Rotation paths and how fast each direction turns (degrees each step):
Each turn is a multiple of 5 degrees from 10 to 175, or 0.
Each row of a path follows its step; steps can be skipped.
Rotation 1:
step 0: -.09  .08  -.04  -.20  .12  .21  .08  -.06  .21  .01  -.04  .14  .23  -.09  -.12  .17  -.14  -.01  -.05  -.21  .02  -.08  .11  -.06  -.08  .05  -.19  .18  .05  .21  .12
step 1: .14  .04  .02  .06  -.11  -.01  .10  .09  .04  -.04  .10  -.04  -.07  .11  .22  .06  .10  -.01  .15  .00  .18  .12  -.24  -.10  .00  .22  .17  .02  .20  .35  .13
step 2: .03  -.07  .20  -.08  .03  .01  -.01  .10  .10  .06  .02  -.11  .12  .13  .07  .06  -.18  -.09  .10  .08  .07  -.21  .36  .15  -.13  .04  .05  .09  .28  -.17  .02
step 3: -.12  .11  .19  .16  -.14  -.17  -.20  .05  .05  -.21  -.06  .03  .00  -.17  .10  -.03  -.13  .10  .10  -.09  .17  -.10  -.20  -.09  -.01  -.01  -.11  -.17  .03  -.07  .27
step 4: .08  -.04  .09  .02  .08  .31  .16  .02  -.09  -.28  -.21  -.12  .08  .02  -.06  .02  -.17  -.08  .18  -.06  .10  .03  .13  .00  -.16  -.07  -.16  .14  -.15  .13  -.08
step 5: .00  -.03  .02  .12  -.08  -.01  .19  -.25  .01  .05  .00  .15  -.24  .11  .01  -.07  -.14  .03  -.14  .01  .06  -.02  -.08  -.18  -.06  .02  -.14  -.04  .35  .23  .18
step 6: .01  .10  .11  .18  -.08  -.01  .09  .19  .13  -.04  -.14  .03  -.02  .15  -.07  .11  -.07  -.28  .21  .23  .05  .11  .08  .12  .07  -.14  .20  -.05  .15  -.01  -.16
step 7: -.33  -.01  .15  .01  -.05  -.08  -.03  -.13  .33  .15  -.11  .07  .10  -.04  -.03  -.11  -.13  -.12  -.01  -.06  .01  .07  .03  -.03  -.11  .12  -.21  .04  -.07  -.13  .25
step 8: -.06  .09  -.02  .17  -.02  .08  .11  .25  .04  -.14  -.09  .04  .12  -.20  -.03  .09  .13  -.05  .09  -.02  .04  -.02  -.20  .11  -.29  .07  -.04  -.02  -.08  .37  -.02
step 9: -.09  -.30  .08  -.15  .20  .14  .11  .03  .08  .14  -.17  -.18  -.01  .11  .13  -.02  .03  -.06  -.12  -.08  .13  .02  .08  -.16  -.09  .08  -.04  .08  .32  .14  .05
Speeds:
.04  .01  .01  .00  .00  .00  .02  -.11  -.06  -.06  -.04  -.05  .04  .02  .00  .06  .06  .00  -.04  .03  -.07  .01  -.02  .03  -.02  .10  -.05  .05  -.05  .12  .05
95
.03  .00  -.08  .03  -.03  .08  -.05  .09  -.09  -.02  -.05  .00  .04  .10  -.01  .00  .02  -.04  .06  -.01  -.02  .06  -.09  .07  -.01  .00  .01  -.04  .03  -.03  .03
155
-.02  -.06  .01  -.04  .03  -.06  -.02  .08  -.04  -.07  .03  -.10  .00  .00  .04  .01  .00  .05  -.04  .08  .02  -.02  -.06  -.02  -.08  -.06  -.12  .01  .02  -.03  -.02
60
-.02  .02  -.03  -.09  -.03  -.06  .04  -.01  .01  -.01  .06  .00  -.02  .14  .00  -.03  .07  .00  .06  .07  .01  -.01  .07  .01  .07  -.04  .00  -.03  .07  .07  .02
85
-.08  -.08  -.03  -.01  .02  -.02  .01  .03  .10  .09  .03  .00  .02  .00  -.08  .04  .03  -.10  -.04  .01  -.06  .05  -.09  .02  -.02  -.03  .00  -.02  -.03  .07  -.03
40
.09  .00  -.05  .01  .08  .04  .02  .01  .06  .01  -.01  .03  .03  .05  .12  -.05  -.10  .02  -.05  .03  -.05  .01  -.05  -.04  .05  -.02  .01  .00  .02  .08  -.05
85
-.03  -.05  .00  -.03  .03  .08  -.08  -.04  .03  .08  -.07  .02  .02  .11  .00  .06  -.01  .04  -.06  -.02  .04  -.02  .08  .03  -.02  -.06  -.05  .07  -.01  -.03  .03
160
Rotation 2:
step 0: .01  .07  .04  .35  .06  -.04  -.05  .31  -.16  .09  .10  -.05  .09  -.20  .03  -.11  -.09  .08  .07  -.01  .16  .15  .00  .24  .07  .14  .25  -.03  .00  -.31  -.14
step 1: -.10  .07  .00  .33  .03  .13  -.29  -.06  -.02  .20  .21  -.19  .04  .05  -.20  -.19  .04  -.16  .10  .07  .08  .14  .26  .16  .03  -.13  .20  -.05  -.13  .10  -.04
step 2: .06  .16  -.03  .26  .05  .21  -.31  -.11  .11  .15  -.11  -.05  .04  .06  .19  -.17  -.20  .21  .07  .05  -.06  .08  .09  .03  .07  -.22  -.03  .13  .12  .21  .25
step 3: .18  .11  -.36  .00  -.05  .08  -.07  -.10  .14  -.04  .05  -.12  .03  -.24  .11  .10  .03  .14  .18  -.16  .03  -.05  .05  -.20  .10  -.22  -.08  -.02  .10  .37  .01
step 4: .39  .16  -.19  -.25  .04  -.17  -.12  .03  -.07  .13  .18  -.01  -.02  .03  .23  .08  .05  .00  .15  -.04  -.13  -.05  -.28  -.23  -.14  -.08  -.05  .15  -.01  .01  -.05
step 5: .17  -.13  -.30  -.07  -.16  -.04  .18  .06  -.10  .09  .25  -.20  -.16  .05  .18  -.04  .17  -.02  .02  .02  -.26  -.09  -.07  .05  .12  .15  -.14  .08  .11  -.31  -.16
step 6: -.21  -.20  -.13  .05  -.06  .03  .06  -.03  .03  .13  .23  .07  .00  .10  -.11  -.17  .11  -.12  .10  .34  -.20  -.07  -.14  -.15  .05  .02  -.23  -.05  -.25  -.28  .05
step 7: -.10  -.16  .24  -.03  -.34  .20  .03  -.08  -.10  -.08  .07  .13  .03  .10  .07  .05  -.09  .08  .08  .25  .07  .00  .18  -.09  .18  -.04  -.20  -.07  -.01  -.23  .32
step 8: -.12  -.04  .21  -.04  -.20  .06  .13  -.05  .12  -.12  .18  .18  .45  -.06  -.07  .02  -.10  .13  -.07  .01  .20  -.21  .09  -.15  -.13  -.19  -.07  -.12  .17  -.01  -.03
step 9: -.09  .03  .30  -.02  -.10  -.09  -.14  .09  -.17  .07  .13  .15  .15  -.29  .23  .03  .02  .09  -.19  -.23  .35  -.04  -.12  -.15  -.09  .10  .12  .10  .01  -.04  -.07
Speeds:
.07  .01  .10  -.07  -.03  .01  .01  -.04  -.06  .02  .02  -.03  -.01  .14  -.01  -.01  -.04  -.06  .03  -.01  -.02  -.01  .01  .08  .00  -.07  .00  .04  .10  .02  .01
125
.01  .08  .07  .00  -.01  .03  -.02  -.12  .01  -.02  -.04  -.03  .04  -.13  .00  -.01  .00  .01  -.04  .00  -.03  -.04  .07  .00  -.06  -.07  -.07  -.01  -.02  .00  .08
65
.08  .07  -.05  -.07  -.01  .01  -.04  .05  -.03  -.09  -.02  .05  .02  -.02  -.06  .07  -.05  .03  .05  .02  .04  .00  -.01  .01  .01  -.07  .02  -.11  .03  -.07  .00
85
.06  -.07  .04  -.01  .10  -.07  .01  -.01  -.05  -.07  .08  -.02  -.01  -.04  .00  .02  -.06  .07  .01  -.12  -.02  -.06  .00  -.05  -.02  .01  .00  .05  -.01  .00  -.04
70
.03  .04  .06  -.02  .01  .04  -.06  .03  -.03  .01  -.04  .01  -.09  .08  .08  .00  .05  .13  -.05  .02  .00  .03  .05  -.06  -.06  .02  .01  .01  -.04  -.06  .02
145
Rotation 3:
step 0: -.01  .13  -.28  .10  .01  .00  -.07  -.07  -.05  .16  .10  .05  -.05  .10  -.08  .09  .27  -.02  .06  .07  -.29  .07  -.06  -.15  -.04  -.09  .02  .19  -.19  -.08  .02
step 1: -.11  .03  .10  .05  .11  .11  -.08  -.06  .00  .23  .05  .15  -.21  -.04  -.20  .21  .10  .10  .04  .11  -.03  .01  -.07  .15  .13  -.05  .17  -.06  .04  .28  -.13
step 2: -.05  -.08  .10  -.07  .12  .18  .30  .09  .11  -.12  .21  .10  -.14  .02  -.12  .11  -.14  .12  .22  -.15  -.05  -.05  .13  -.01  .11  -.09  .02  .12  -.02  -.05  -.01
step 3: -.03  -.22  -.17  -.02  .00  .10  .15  .19  -.13  -.03  .01  .12  -.02  -.24  .13  .00  .06  -.10  -.04  -.23  .18  -.01  .10  .16  -.03  .11  -.08  .15  .05  .14  -.07
step 4: .11  -.29  .08  .24  -.12  .07  .07  .15  .02  .02  -.21  -.08  -.07  -.03  .15  .00  .16  .13  -.02  .06  -.02  -.06  .17  .04  -.19  .04  .00  -.06  .01  -.18  .16
step 5: -.05  .02  .05  .18  -.02  -.13  -.16  .05  -.06  -.05  .02  -.27  .10  -.08  -.01  -.01  -.03  .16  -.16  -.01  .01  .27  .24  .03  -.09  -.14  -.10  -.10  .13  -.01  -.19
step 6: -.20  -.09  .08  -.07  -.01  -.01  -.05  -.23  .17  .08  -.04  -.16  -.08  .02  .02  -.08  -.24  -.10  -.03  .06  -.11  .05  -.05  -.15  -.08  .04  -.28  -.12  .24  .00  .03
step 7: -.04  .20  -.30  -.13  -.02  -.13  .05  -.08  -.03  -.08  .00  .04  -.05  -.06  -.02  -.15  .15  .05  .21  -.03  -.06  .19  -.22  -.13  -.04  .03  -.17  -.14  .06  -.13  .04
step 8: -.07  .28  -.04  .00  -.04  .06  .14  -.02  -.03  .04  -.12  -.13  -.14  .15  -.02  .22  .13  -.06  -.06  .06  -.04  .01  -.31  .21  -.01  .19  .04  -.13  -.12  .10  .01
step 9: -.10  .02  .05  .04  .09  -.01  .21  .05  -.06  -.10  .10  .03  .20  .21  -.25  .11  -.10  .14  .11  .08  .16  -.02  -.15  .08  -.09  -.10  .30  -.06  .03  -.01  .08
Speeds:
.02  -.03  .03  -.03  -.08  .02  .01  .06  .00  -.03  .02  .03  .04  -.05  -.06  .00  -.02  -.08  -.07  -.06  -.01  .03  .08  .06  -.07  -.01  .07  -.07  -.03  -.01  .11
55
-.04  .00  .12  .00  .07  .03  -.03  .09  .04  .03  -.04  -.06  .09  -.03  -.06  .04  -.07  .03  .01  .00  -.05  .03  -.07  .02  .03  -.05  .03  -.01  .00  -.03  -.07
95
-.10  .09  .03  .04  -.06  .01  -.05  .02  -.02  .02  -.07  .00  -.02  -.01  .07  .03  .10  .07  .00  -.07  -.01  -.04  .01  -.03  .06  -.03  .06  -.05  .01  .00  .06
100
-.03  .02  .00  -.05  .12  -.02  .03  -.03  .03  -.04  .00  .02  -.08  .03  -.04  .06  .04  -.04  .09  -.10  .00  .01  -.01  .04  -.02  .09  .09  -.04  -.02  .00  -.03
55
.03  -.02  .00  .03  -.05  .02  -.03  .09  -.01  -.01  -.07  .00  .00  -.03  -.03  -.04  .15  -.08  .05  .05  -.03  .02  -.07  .01  -.04  .06  -.03  .03  -.07  -.03  -.04
95
-.03  .04  .03  .05  .00  -.05  .05  .03  -.06  .10  .06  .11  .03  .10  .00  .02  -.01  -.06  .06  .01  -.02  .01  -.05  .04  .02  -.06  -.03  -.01  -.06  .03  .03
40
